Some points, each followed by its number:
Array([ 1.64,  1.04, -0.48,  0.87,  0.24, -0.47, -0.95, -0.55, -0.44,  1.66,  2.12, -0.94, -0.11,
        0.06,  1.03, -1.97,  0.11,  0.05, -0.48,  0.84, -2.27,  0.68,  0.19, -0.77, -0.13, -0.97]) 0
Array([-1.73,  1.60,  1.34,  0.16,  0.24,  0.79,  0.18, -0.13, -0.16, -1.01, -1.11,  1.45, -0.39,
       -0.36, -0.93,  0.69, -0.46, -0.23, -0.62,  0.84,  0.68,  0.82,  0.47,  0.21, -1.25, -1.11]) 1
Array([-1.03, -0.93,  1.34, -0.54,  1.23,  0.51,  0.04,  0.15, -0.30, -1.01, -0.40,  1.03, -1.09,
        0.20, -0.09,  0.69,  0.67,  0.19, -0.62, -0.57,  0.82,  0.96,  0.33, -1.19,  0.57, -0.97]) 2
Array([ 0.80,  0.47,  0.78,  0.02,  0.81,  0.23,  0.46, -0.13, -0.58,  1.66,  2.12, -1.08, -0.53,
       -0.50,  1.17, -1.97, -0.32, -0.37, -0.62,  0.98, -2.27,  0.96, -0.23,  0.21, -1.11, -0.97]) 3
Array([-1.31,  1.46,  0.92,  0.73, -0.18,  0.23, -0.39, -0.27, -0.44,  1.37,  1.98, -0.80, -0.25,
       -0.08,  0.75, -1.97,  0.53,  0.05, -0.48,  0.70, -2.27,  1.10,  0.33, -0.49, -0.27, -0.97]) 4
Array([ 0.80,  1.74, -0.34,  0.45, -1.30, -0.33,  0.04, -0.41, -0.58,  0.81, -0.97, -1.36, -0.67,
        1.61, -0.65,  0.83,  0.53, -0.51, -0.90, -0.85,  0.96,  0.26,  0.19, -1.19,  1.41,  0.43]) 5
Array([-1.45, -0.79,  1.34, -0.54,  1.23,  0.79,  0.04,  0.29, -0.16, -0.73, -0.26,  0.89, -0.81,
       -0.08, -0.09,  0.69,  0.67,  0.19, -0.48, -0.99,  0.82,  0.96,  0.47, -1.05,  0.29, -1.25]) 6
Array([-1.45, -0.23,  1.34, -0.68,  1.09,  0.79,  0.18,  0.29, -0.44, -0.87, -0.54,  0.61, -0.67,
       -0.08, -0.09,  0.69,  0.67,  0.05, -0.62, -0.71,  0.96,  0.96,  0.47, -1.19,  0.57, -1.11]) 7
Array([-1.73,  0.90, -0.34, -1.38, -1.86, -0.75, -1.23,  0.01,  1.53, -0.73,  0.16, -0.38,  2.14,
        0.20,  0.05,  0.69, -2.00,  0.19,  2.47,  0.70,  0.68,  0.68,  0.33, -0.63,  0.57, -0.27]) 8
Array([ 1.64,  1.04, -2.03,  1.29, -0.32, -1.17, -0.39, -0.41, -0.58,  1.66,  2.12, -1.08,  0.03,
       -0.08, -0.09, -0.15,  0.67,  0.19, -0.62, -0.85, -2.27, -0.02,  0.33, -0.91,  0.71,  1.27]) 9
Which five points above are nearest to each new point? Their numbers follow each, nearest first.
Array([-1.73,  1.74, -0.90, -1.10, -1.72, -0.05,  0.46, -0.27,  1.67,  1.37,  0.16, -0.66,  0.17,
        0.20,  0.05,  1.12,  0.81,  0.19, -0.62, -1.13,  0.54,  0.26,  0.33, -1.05,  0.57, -0.41]) 5 7 8 6 2
Array([-1.73,  1.74, -0.76, -1.10, -1.72, -0.05,  0.46,  0.29,  1.67,  1.23, -0.40, -0.80, -0.11,
        0.06,  0.05,  0.55,  0.81,  0.19, -0.62, -1.13,  0.96,  0.54,  0.33, -1.05,  0.57,  0.01]) 5 7 6 8 2
Array([ 1.78, -1.63, -1.18,  0.73,  1.23, -0.05,  0.32, -0.13, -0.30, -1.01, -1.11,  1.31, -0.53,
       -0.36, -0.23,  0.27,  0.39,  0.19, -0.62, -0.85,  0.54, -2.41, -0.37,  1.90,  0.01,  2.11]) 2 6 7 5 9
Array([ 1.78, -1.77, -1.32,  0.59,  1.37,  0.09,  0.88,  0.01, -0.44, -1.01, -1.11,  1.45, -0.25,
       -0.36, -0.37,  0.41,  0.67, -0.09, -0.62, -0.99,  0.40, -2.27, -0.23,  1.05,  0.15,  1.97]) 2 6 7 5 9
Array([-1.73, -1.35,  0.08,  0.87, -0.18,  0.51, -1.79, -0.27,  1.11, -0.73, -0.12, -0.66,  2.28,
       -0.08, -0.37,  0.83, -2.00, -0.23,  2.33,  0.84,  0.82,  0.82,  0.19, -0.49,  0.01, -0.69]) 8 6 1 7 2
Array([-1.59,  1.74, -1.04, -1.38, -1.72, -0.19,  0.46, -0.41,  1.67,  0.95, -0.69, -1.08, -0.39,
       -0.22, -0.51,  0.69,  0.81,  0.19,  0.50,  0.28,  0.68,  0.26,  0.33, -1.19,  1.27,  0.57]) 5 8 7 6 1
Array([ 1.36, -0.37, -2.03,  0.87, -1.30, -1.03,  0.18,  1.13, -0.16, -0.59, -0.12, -0.52,  1.72,
        0.20, -0.09,  0.13, -2.00,  0.05,  2.19,  1.12,  0.12, -2.41, -1.35,  2.18, -1.53,  2.26]) 8 9 5 0 1
Array([ 1.78, -1.63, -0.90,  0.45,  1.23, -0.19,  0.46,  0.01,  0.13, -1.01, -0.69,  0.89, -0.95,
       -0.64, -0.79,  0.55,  0.67,  0.05, -0.62, -0.71,  0.82, -2.41, -0.37,  1.61,  0.15,  2.11]) 2 6 7 5 9
Array([ 1.78, -1.77, -0.90,  0.45,  1.23, -0.33,  0.60, -0.41, -0.30, -0.87, -0.54,  1.03, -1.09,
       -0.36, -0.23,  0.69,  0.81, -0.09, -0.62, -1.13,  0.68, -2.13,  0.05,  1.19,  0.15,  2.11]) 2 6 7 5 9
Array([ 1.36, -0.23, -2.03,  0.87, -1.30, -1.03,  0.18,  1.13, -0.01, -0.45,  0.02, -0.66,  1.72,
       -0.22, -0.09,  0.13, -2.00,  0.05,  2.19,  1.12,  0.12, -2.41, -1.35,  2.18, -1.53,  2.26]) 8 9 5 0 3
Array([-1.73, -1.35, -0.06,  0.87, -0.18,  0.51, -1.65, -0.13,  1.11, -0.73, -0.26, -0.66,  2.28,
       -0.08, -0.37,  0.98, -2.14,  0.05,  2.33,  0.84,  0.68,  0.82, -0.23, -0.49,  0.29, -0.69]) 8 6 7 1 2
Array([ 1.78, -1.49, -0.76,  0.73,  1.09, -0.05,  0.46, -0.55, -0.72, -1.15, -0.69,  0.61, -0.67,
       -0.36, -0.23,  0.83,  0.53,  0.19, -0.90, -0.42,  0.40, -2.41, -0.37,  2.04,  0.01,  2.11]) 2 6 5 7 9
Array([-1.73, -1.35,  0.08,  0.73, -0.32,  0.79, -1.65, -0.13,  1.25, -0.73, -0.26, -0.66,  2.28,
       -0.08, -0.37,  0.69, -2.14, -0.09,  2.33,  0.70,  0.82,  0.82,  0.05, -0.49,  0.15, -0.69]) 8 6 1 7 2
Array([ 1.78, -1.63, -0.34,  0.73,  1.09, -0.33,  0.32, -0.41, -0.86, -1.15, -0.69,  0.75, -0.67,
       -0.36, -0.51,  0.55,  0.67,  0.19, -0.76,  0.00,  0.54, -2.41, -0.65,  2.04,  0.01,  2.11]) 2 6 7 5 1
Array([ 1.78, -1.49, -0.34,  1.01,  1.23,  0.09,  0.46, -0.27, -0.44, -1.01, -0.54,  0.61, -0.81,
       -0.78, -0.37,  0.41,  0.67,  0.19, -0.90, -0.28,  0.40, -2.41, -0.93,  1.90, -0.27,  2.11]) 2 6 7 5 9
Array([ 1.78, -1.63, -1.18,  0.73,  1.23, -0.05,  0.32, -0.13, -0.58, -1.01, -0.69,  0.75, -0.95,
        0.06, -0.23,  0.69,  0.67,  0.05, -0.62, -0.85,  0.40, -2.41, -0.51,  1.90,  0.15,  2.11]) 2 5 6 7 9
Array([-1.59,  1.74, -0.06, -0.54, -1.72, -0.19,  0.60, -0.41,  0.97,  0.39, -0.26, -1.22, -0.53,
       -0.92, -0.51,  0.69,  1.09, -0.09, -0.20,  0.56,  0.96,  0.54,  0.47, -1.19,  1.13,  0.29]) 5 7 1 6 2
Array([-1.59,  1.74, -0.34, -0.68, -1.72, -0.33,  0.46, -0.69,  1.11,  0.67, -0.97, -1.08, -0.39,
       -0.50, -0.65,  0.83,  0.95,  0.05,  0.36,  0.84,  0.82,  0.26,  0.19, -1.19,  1.41,  0.43]) 5 8 7 1 2
Array([ 1.50, -0.37, -2.03,  0.87, -1.30, -0.61,  0.18,  1.13, -0.01, -0.59, -0.26, -0.80,  1.58,
        0.06, -0.09,  0.13, -2.00,  0.05,  2.05,  1.26,  0.12, -2.41, -1.35,  2.18, -1.53,  2.26]) 8 9 5 0 3
Array([-1.73, -1.35, -0.20,  0.59, -0.32,  0.37, -1.65,  0.01,  1.25, -0.59, -0.26, -0.80,  2.14,
       -0.22, -0.37,  0.69, -2.14, -0.09,  2.47,  0.84,  0.82,  0.82,  0.19, -0.63,  0.71, -0.55]) 8 6 7 2 1
Array([-1.45,  1.74, -0.06, -0.40, -1.58, -0.05,  0.46, -0.41,  0.97,  0.95, -0.69, -1.08, -0.39,
       -0.22, -0.23,  0.98,  0.67,  0.05, -0.90, -0.57,  1.10,  0.82,  0.33, -1.19,  0.85,  0.29]) 5 7 6 2 1
Array([ 1.36, -0.51, -2.03,  0.87, -1.16, -0.47,  0.18,  1.13,  0.13, -0.87, -0.26, -0.66,  1.72,
        0.06, -0.23,  0.13, -2.00,  0.05,  2.19,  1.12,  0.12, -2.41, -1.35,  2.18, -1.53,  2.26]) 8 9 5 1 0
